Read these off the matrix that follows.
1) Give the top-left entry.
2) Give the top-right entry.
3) Give the largest entry in the last column.
4) Give the 3rd entry, reading row by row.
5) Give the 3rd entry on the main diagonal.
6) Give the 2nd-last entry, reading row by row.
[[129, 125, 128, 116, 132, 123, 127, 109, 132, 115, 115, 133, 124, 133, 121, 131],
 [135, 132, 129, 117, 128, 117, 120, 109, 134, 111, 114, 126, 116, 131, 120, 129],
 [118, 121, 118, 123, 125, 129, 133, 123, 116, 138, 130, 135, 137, 131, 125, 124],
 [135, 127, 143, 147, 138, 131, 130, 142, 139, 138, 142, 117, 124, 128, 144, 128],
 [138, 127, 145, 148, 141, 130, 130, 141, 142, 137, 141, 117, 123, 129, 145, 128],
 [126, 124, 126, 115, 132, 125, 130, 111, 128, 118, 118, 135, 127, 137, 121, 135],
 [122, 119, 125, 118, 133, 127, 134, 117, 124, 129, 127, 133, 129, 144, 126, 139],
 [140, 134, 140, 143, 133, 126, 122, 135, 142, 128, 130, 120, 121, 117, 136, 117],
 [131, 117, 147, 143, 149, 136, 141, 138, 140, 141, 146, 124, 128, 149, 148, 147]]
1) 129
2) 131
3) 147
4) 128
5) 118
6) 148

W =
[[121 113 126 133 139 129 106 109 142 133 118 125 120 131 138]
 [123 136 126 122 132 131 118 131 128 124 133 125 126 128 138]
 [145 139 126 122 112 131 144 149 109 124 134 125 136 128 111]
 [123 136 126 122 131 131 120 131 127 124 134 125 126 128 138]
 [123 136 126 122 131 131 121 131 127 124 134 125 126 128 138]
 [123 119 126 133 139 131 105 115 138 133 121 125 126 130 138]
 [123 136 126 122 128 131 126 131 127 124 134 125 126 128 138]
 [123 136 126 122 128 131 134 131 127 124 134 125 126 128 138]
 [123 136 126 122 128 131 139 131 127 124 134 125 129 128 138]
 [123 136 126 122 128 131 126 131 127 124 134 125 126 128 138]
 [144 139 126 122 113 131 144 149 109 124 134 125 139 128 114]
 [123 136 126 122 128 131 126 131 127 124 134 125 126 128 138]
 [123 136 126 122 128 131 127 131 127 124 134 125 126 128 138]]
Rows and columns are numbered from 1.
The entry in the bottom-left corner: 123
The entry directly above the smallest entry: 121
What is the entry directly above the centre entry? 115
What is the minimum? 105
The entry at row 1, column 3 is 126
What is the top entry of the column that holds the smallest entry? 106
What is the entry at row 1, column 1? 121
The bottom-right entry is 138
What is the entry just left of the centre entry? 126
What is the entry at row 2, column 1? 123
The entry in row 3 and column 2 is 139
The bottom entry of the column that holds the smallest entry: 127
The entry just left of 130 -> 126
The entry just left of the smallest entry is 131
The entry in row 3 and column 1: 145
What is the entry at row 2, column 3? 126
What is the entry in row 2 and column 2? 136
What is the entry in row 1 and column 2? 113
The entry just right of the centre entry -> 127

grid =
[[137 141 137 136 121 142 122 123 124 148 131 124 131 131 135 124]
 [141 142 140 136 119 142 115 125 122 150 134 126 138 128 137 127]
 [136 138 141 138 127 137 125 129 128 144 136 126 127 133 133 129]
 [131 134 137 140 129 132 127 137 128 147 130 125 125 123 133 130]
 [120 118 125 127 132 115 130 135 129 116 124 128 126 120 123 130]
 [122 118 122 126 135 117 131 137 130 121 124 130 126 120 125 132]
 [134 134 140 130 117 128 111 120 121 130 134 125 139 123 128 127]
 [127 128 121 122 129 131 134 121 130 122 125 129 127 135 127 124]
 [127 126 121 115 121 125 123 119 126 114 126 132 134 128 123 128]]
Indices start at 1.
The top entry of the column that holds the smallest entry -> 122
Find the entry at row 2, column 1.
Answer: 141
The entry in the top-left corner -> 137
Find the bottom-right entry.
Answer: 128
Find the bottom-left entry.
Answer: 127
The entry at row 3, column 1 -> 136
The entry directly above the smallest entry: 131
The top entry of the column that holds the largest entry: 148
The entry in row 3 and column 3: 141
The entry at row 1, column 3: 137
Find the entry directly below the largest entry.
Answer: 144
The entry directly below the smallest entry is 134
The entry in the top-right corner is 124
Find the bottom entry of the column that holds the largest entry.
Answer: 114
The entry at row 3, column 2 -> 138
Find the entry at row 2, column 3.
Answer: 140
The entry in row 1 and column 2: 141
Find the entry at row 2, column 2.
Answer: 142
Find the minimum.
Answer: 111
Find the entry just right of the smallest entry.
Answer: 120

[[138 133 135 119 130 147 119 123 118 148 123 110 133 112 125 125]
 [137 128 130 130 121 142 122 123 132 134 114 108 116 116 121 124]
 [148 130 124 121 121 136 113 128 123 143 120 111 117 125 117 130]
 [138 131 130 128 131 141 119 123 129 139 122 111 117 111 116 121]
 [135 135 127 120 119 136 113 129 126 146 115 105 118 127 119 129]]
Find the top-right entry.
Answer: 125
Find the smallest entry in the first row.
Answer: 110
The largest entry in the last row: 146
Find the entry just left of the smallest entry.
Answer: 115
The last entry, reading row by row -> 129
The entry directly below 147 is 142
Find the first entry in reading order.
Answer: 138
The second smallest entry -> 108
The third-last entry, reading row by row: 127
The bottom entry of the column that holds the smallest entry: 105
The entry just right of the smallest entry is 118
Find the second-last entry, reading row by row.
Answer: 119
Find the entry in the bottom-left corner.
Answer: 135
The second entry on the main diagonal -> 128
Find the largest entry in the first row.
Answer: 148
Find the second entry in reading order.
Answer: 133
The entry directly below 141 -> 136
The 2nd entry on the diagonal from the top-right corner is 121
The smallest entry in the last column is 121
Find the entry directly below 112.
Answer: 116
The entry just left of 142 is 121
Find the 3rd entry, reading row by row.
Answer: 135
Find the largest entry in the first column.
Answer: 148

Read these off the row that follows.
1) Give the entry just left of 131.
2) Give the 3rd entry from the right.
3) Give the 1st entry from the right.
[121 107 148 114 131 141 156 100]
1) 114
2) 141
3) 100
